Rotation paths and how fast each direction turns (degrees each step)
Each turn is a multiple of 5 degrees from 10 to 175, or 0.
Each row of a path follows its step; steps can be skipped.

step 0: [-16  -2 -12 -17  -4  32 -14  25  14   4  11 -23 -14  15 -25  29  17   1
   9   0  17 -13  28 -26 -10 -17  13   0  35  15 -12  39 -15]
step 1: [  4  14 -31  -1 -40   7   7 -18 -16  -5  27   3 -26  13   7  -2  34  33
  -8   2 -15   8 -11  27  10 -20  -5  11   4 -28 -29 -22  -5]
step 2: [-10 -10 -10 -16  15   8 -13  48 -17 -17  16 -28   5  36  10  11  26  -7
   0  13  27   2 -26  -7   1  10  11 -16  25  30   3 -17  -5]
step 3: [-34  11  13 -11 -33  19  48  -1  -2  26   7   9  -1  19   6   6  21  20
  32 -20  -5  17  -4  17  -5  -5   6  13   5 -14   7   9 -35]
step 4: [ 14  -2   4  -3 -18  27 -27  49   0   8  27 -18 -17  -6   6  -9  22  23
 -19 -11   9  19  17 -25  12  28   3 -19  26  -8 -22  11  11]
step 5: [  4  -3 -20 -33  -3  35  16 -17  -7 -11 -17 -21 -10  27   9  21  34  11
   2   2 -10 -16  14  28 -33 -24 -12   6  16   4 -20   8 -30]
step 6: [  3  -2  11  -5  -7 -10   8  20 -22   7  41   6   2  24  -7  -4  31  36
 -21   9 -12  14 -38   5  14   4 -18 -21  32  -9  15 -24  16]
step 7: [ -6  -2  10 -24  14  22  37  30   9  12 -13 -37   8  12  23   8  21 -14
  13 -27  22  29  12  -5   2 -10   3  22  18  27  -1  -9 -18]
step 8: [  6   3  17 -14 -14  26  11  -7 -12  26  -7  23 -30  -3  17   2  22  46
   3  -8 -26  12  -1   7   0  37  14 -31  16 -27  -4   4   1]
step 9: [ 36  -2  16 -39   2  23 -28  22  -8   7   5 -22  23  15  -7  24  26  -2
 -35   0   1   3  25 -19  -9 -22 -18   5  25  11  -3   6 -16]
step 10: [-11   2 -12 -10   7   2  38 -33  -8  14  -4  -8 -26   3 -10  -1  47  26
 -13  -7 -31  13 -13  35   9 -15  -6   3  21  19  14  -5  13]
step 11: [ 38 -13  14 -13  15   3   2  28 -13  13  -2 -10  16  35  20  22   8  12
   8  -9  15  26 -13 -31  34   7  12  -6  20  -4   3 -36  18]
[  1   5  -1 -16   6  -2   7   6   9  -7   0   2   8   4  -2  -4   3 -12
   0  -7   0  -9   2  -4   2  -5   7  -6  -1  10 -12   7   0]
155
[ -3 -13  -7  -2   3  -6   3  -4 -12   3   6  -4   0   7   1  -5  -1  -4
  -3  -7   4 -10  -8   8  13  -6  -9  -2  -2   7   6  -8  -1]
85
[  5   5  -4  -3   3   7  -4  -6  -7 -16   4  -4   1  -5 -11  -4  -3  10
 -11   1  -6 -11   7   1  -2  -5   7   6   7  -1   2  -7  -4]
85
[ -4   2   9  -4  -1  -2  -7   2  -7   2   4  11  12   5  -6   5   5  -4
  -6   6  -3  -4  -7   1 -15   1  -2  -3  -4   5  13   4 -10]
110

step 0: [-33   8 -18  22  15 -18  35 -19  13 -13   2  28  33  -6 -29 -15 -27  -9
 -11  23 -29   4  29  -7   6   5   7  15   1 -11  14  34  -5]
step 1: [-17  24   9  30 -29  12  25   3  -7  20   5  21  24   2  -6  21   7  -4
   4  25  -1  26   7  36   4 -17 -19  36  17  19 -12  29  24]
step 2: [ -1   1  45  28  -9 -11  31 -11 -23   2 -29  -7  28 -10 -28  -6   7 -11
 -39  16   9  16  -7 -15  11   7   6   1 -17  13  -8  36  -9]
step 3: [-21  -2  15  29  -1   2  19  16  34  16 -41 -17   5  15 -31  24  -1  -5
  16   5  11 -18 -16   0  29   7  16  14  16  -3  -1  27  37]
step 4: [-38  11   0  25 -22 -32   6 -23 -10  15  14   5  13   4 -28  21  -2   1
 -28 -30  34 -10  18 -25  28   3  14  -7  17  -4 -19  19  11]
step 5: [-25  10  18  42 -14 -19   1  -3  -6   2  14 -36  11  -8  -4  25   1   1
  -7  -7  12 -14 -12  34 -42  19  27  22   8 -23   6  19  17]
step 6: [-36  -5  10  12  24  19 -11 -13   2   0   2 -24  43 -29 -32  23 -17   3
 -42  -9 -14 -26  16  -3  -8  11 -14  -4  -3  15 -13   4  17]
step 7: [-44 -15  21   4  -2 -11  37  24   7 -23  19  -8   1  -3 -37 -10 -12 -19
   9  -7  -9  -3  20  14 -20  13  -7  22  42   7 -15   0  20]
step 8: [-17  20  -7 -23   7  -5  13  -4 -26 -29  -6  16  56   6 -29  16  31   1
 -26  -2  -4   5   0  29   4  15  10  17  21  -3 -27  10   4]
step 9: [  9  17   5   2 -29   2  24  -6   0   7 -14  -8  -3 -24 -56 -22 -24  -7
 -31   4 -19   2 -33  35   3  15   4  20  17  -7  -8   1  23]
step 10: [ -6  18  -5  -2 -21   4 -30  23   3  -6 -27 -18  23  -4 -41  13   1 -51
 -19  -2   9   3  -3 -17  16  -6 -20  17  25 -11 -23  30  -3]
step 11: [-27 -21 -23  -9 -10 -41  22 -10   2  14 -18 -31  -7  -6 -35   1  14 -17
 -25   3  30  22   9  17   4  13 -12  10  18 -23  25  11  14]
[ -2   1   1  -4 -12   9   5   7  14   2   7  -9  -6  12   3  -2   1   5
   5   5   6  -1  -5  14  -3   7  -7  -2   1   1   2   5   6]
175
[  3  -1  -7  -5   8  -3   8   4   4   1   4  -4   1  -4  -3  -3  10  -7
   7 -12   1  -9   2  -5   6   5   0   2   6  15  13   9  -2]
95
[  3   2   7   5  -1  11  14   5  -9 -14  -4   1  -5   0  -3   3  13   9
   1   5  -7   1   2  -3  10   4  -3  -1   3   4  -2  -9   1]
60
[-10   0  12   7  -2  -2  -2 -11   5   8  -9 -10  -8   0  10   9   3   7
   3  -7  10  -1  -2  -6   7   1   1   1   3   0   3  -2  -9]
40

step 0: [  7   8  44  16 -21  -4 -13 -31  14 -17  21  12  -6  25  -6 -24  16 -13
  24 -13  -9  26   2  22  -3   2   5 -26  -1  17 -14   1 -20]
step 1: [ -1  22  22  17 -14  -2  -3   3  -9   0 -22  11 -19  36 -21   7   4   9
 -17 -27  20  -4 -42  27   0 -28  11   0   3  -2  29  16   2]
step 2: [  1 -16   7   5 -32  21  -6  -3  -3 -16   9   9 -27 -13 -26 -20   0   8
  11  -1 -20 -16 -14 -22   3   8  12   0 -35  -6  44  29 -21]
step 3: [ 24  33 -15 -17 -26   0 -11   5  11 -22  -6  16  -6  -5  -4 -16  23 -25
  -4   5  30   9  -3  -1  -6  13 -14 -28   6  18  11  26 -41]
step 4: [ 28   3  -9  19  17 -20  -4   3   0 -37  -9  -3  -3  21  19  20   0 -28
  -6 -21 -22   5 -33  -8 -18   3 -22  -7  -3  -4  25  32   9]
step 5: [ -8  -8 -11   8  -4  -4  26  16   6 -20  -4  17 -12  -1   3 -12 -12  13
   1  13 -22 -13 -37  -5  -2  30 -14   2  30 -39  16  -6 -44]
step 6: [ -8   5 -18  14  14  -5  28 -11 -10   1  18 -18   2  24   5 -18   5 -37
  -9  13  -2  -5   5   8 -20  32  30 -25   1   9  -1  17 -42]
step 7: [ 39  32 -16  -5   6 -14  27   3 -18   7  -9   8   4  29   6  -5 -11  20
  -6  -6 -21  13 -26  11  13  25  14 -28  -6 -13 -17  23  23]
step 8: [  9  18  11  35 -10  22  49   1   6 -44   4   7   5  21  -9  -8 -18   7
  22  21 -11 -12  -5 -10  19   4  10  22 -14  -5 -17   0  -4]
step 9: [-31  40   1 -12   8  -6  -3  15 -12 -13 -33  16  10   7  -2 -10 -23 -22
   0   6   3   9  -2  -3  27  16  44   7  -5  25   1   9 -28]
step 10: [  5  20  -4   4  11  -4 -15  12 -27 -22  36  27   2   8  12 -15 -33 -18
   0 -10   4  14 -10  -7   9   7   6 -23 -46  -5  11 -12  27]
step 11: [ -4   9   5  26   4  22  17  22  31   1  -6  33 -11   8   0 -20  11 -18
  32 -23   3  25 -15   8  34  14 -25  -3  -6   5   2 -25  -5]
[  0  -3   3   8  -6  -4   0   2   3  12   4   2  15   3   7 -11  13  -5
  -1  -1  -6  -7  -8  -3   0  -4  10  -5   7  -6   2  -8   3]
60
[ -8   7   6   1  -6   7   6   0   8  -4  -1  -5  11   9   3   2  -2   4
   3 -10   0  15  -1  -4  -6  -3 -10   7   8  -8   0   8   7]
100
[ -3  -4   4   1  -6  -3  10  12  -2  -3  -2   4   3 -20   7   4   1 -10
   1  -9   6  -1   2   5  -3   4  -7  -4  -3   3  12   2   4]
45
[  8  -1  -4   6   4   3  -3   9  -8  -2   3   1  -1   9   9  11   9  15
  -3  -7   0  -3  -3   4   2   3  -2   7 -12  -9   7  -6   5]
120
[ -9  14   1   6   6   1   8   0   1   5  -2   4  -2  -6   1   5  -3  -6
  -3   3  -5  11   8  -4   8  -2   6  -1 -10  -6  -6 -16   7]
25
[ -7   3  -6  -2 -10  -8   1 -10   7  -7  -9 -10  -3   2  -2   8   9  -1
  -3  10  -3  -5  -2   2  -1   4  -6 -13  -6 -12   7   2   0]
25

step 0: [ 23  10   3 -11 -20  23  30  14   6  -7   2 -25 -31  29 -31 -11 -18  10
   2  -8  10  29   4  25 -18  -7   1  14  -3   0 -10  23  -5]
step 1: [ 35  -8 -35   8 -13  -6 -11 -14  19  10  16  -8  18 -16  -4  17  -5  11
 -23 -16  -7  12  34   0 -11  -5  29 -19 -10 -28 -20   4  -7]
step 2: [ -4   7 -10  -4  21  -6  -3  25   0  29  16  -6 -34  -2  -6   8 -21  22
 -11 -17   6 -17 -27 -20   6  15   4   5  19 -25 -45   9  15]
step 3: [  3 -11 -33   1   4 -18 -21  -3 -29  -7   8 -23 -22  -1 -36 -21   5 -10
   8 -12   5 -12  12  23  38  -1  16  27  -6 -12   7   2 -17]
step 4: [-11  -2   3  -2 -33 -12  -1 -20  -5 -13  11 -24 -21  35  10  35   6  11
  -7 -21  -8  -4 -19  -5 -19 -30  16  19   5 -23  -2 -19 -23]
step 5: [ -5   6 -14  -1 -16  11 -33 -19  -1  -3  16 -11 -13  -2 -18  40  14  30
  14   9  21  -7  23   3 -18  36 -10  15 -11  14 -17   7  23]
step 6: [ -4   2   7   5   8 -24  -2 -22  10 -18 -11 -27 -12  -7 -26 -27 -27  31
  -1 -11  14  19 -17   5 -24 -14  15   4  -2  16 -23  36  -1]
step 7: [  8 -16 -40   1  -7   0  -3  16 -22   6   9   6   7   7  16 -13  22  24
  -6 -20 -10  40  15  24 -12 -17   1   7 -22 -19 -35   1   7]
step 8: [  2   5 -35 -14  13  -7  12   2  37  27  20  -9 -33 -15  17  15  -8  18
  -2   1   1 -15 -11  16  -4   8  -1  12   5   3 -20   1 -43]
step 9: [ -4  -9  -8   9  -6  -9 -23   0   1  15   2  -6 -54   7 -23  -6   2 -19
  15  -4 -35 -11  30 -17   4  -8   9  14 -13 -12  -8  40   6]
step 10: [-18  -3 -20   5  -1 -10  -9 -37 -28 -18   2   6  -7  12 -16  14 -18  21
   6 -26 -14  -6  11   4  -6 -17  -8 -14  44 -17 -20 -13 -28]
step 11: [ -3  39  -3  14 -13  13   8 -16  -9  11 -12   8 -21   0 -29   8  20  15
   3  -7  25  -4   6  -1 -13   4  -3  47 -18  -6 -31 -27   1]
[-14  13  -4  -1  -9   3   0  -5  -9  -9   8  -1   0   1  -4   3   0  -3
   0  -2   0  -8  -1 -15  12  -6   0   2  -3   8   1  -3  -3]
55
[  5  -2  11   6   1  -6  -1  -4  -8   3  -5  -1   3   1  -9   7  12   7
  -2 -10   1 -11  -6  -1   6   7  10   7   8  -4   7  -7   3]
45
[  4  -1   6  -3  -4  -7   1   2 -18   0  17  14  -3  -2   7   4  -1   1
  -1  -2   1  -3  -4   2 -10  -2  -4  -6  -2  -6   3   9   2]
135
[  7  -2 -12   6  -2  -3   1  -7  -3  -6  -9  -2   5   6  10  12   8  -6
  -6  -8  -3   7  -2  -1   0 -12  -4 -11   5  -4  -2  -3   5]
120
[  1   5 -11   3   9 -10   1  10  -2   6   1   6   4  -6   4  -7  -1   6
 -12   1   0   4 -13   0  10   1   9   0 -11   1  -5  -4   4]
70
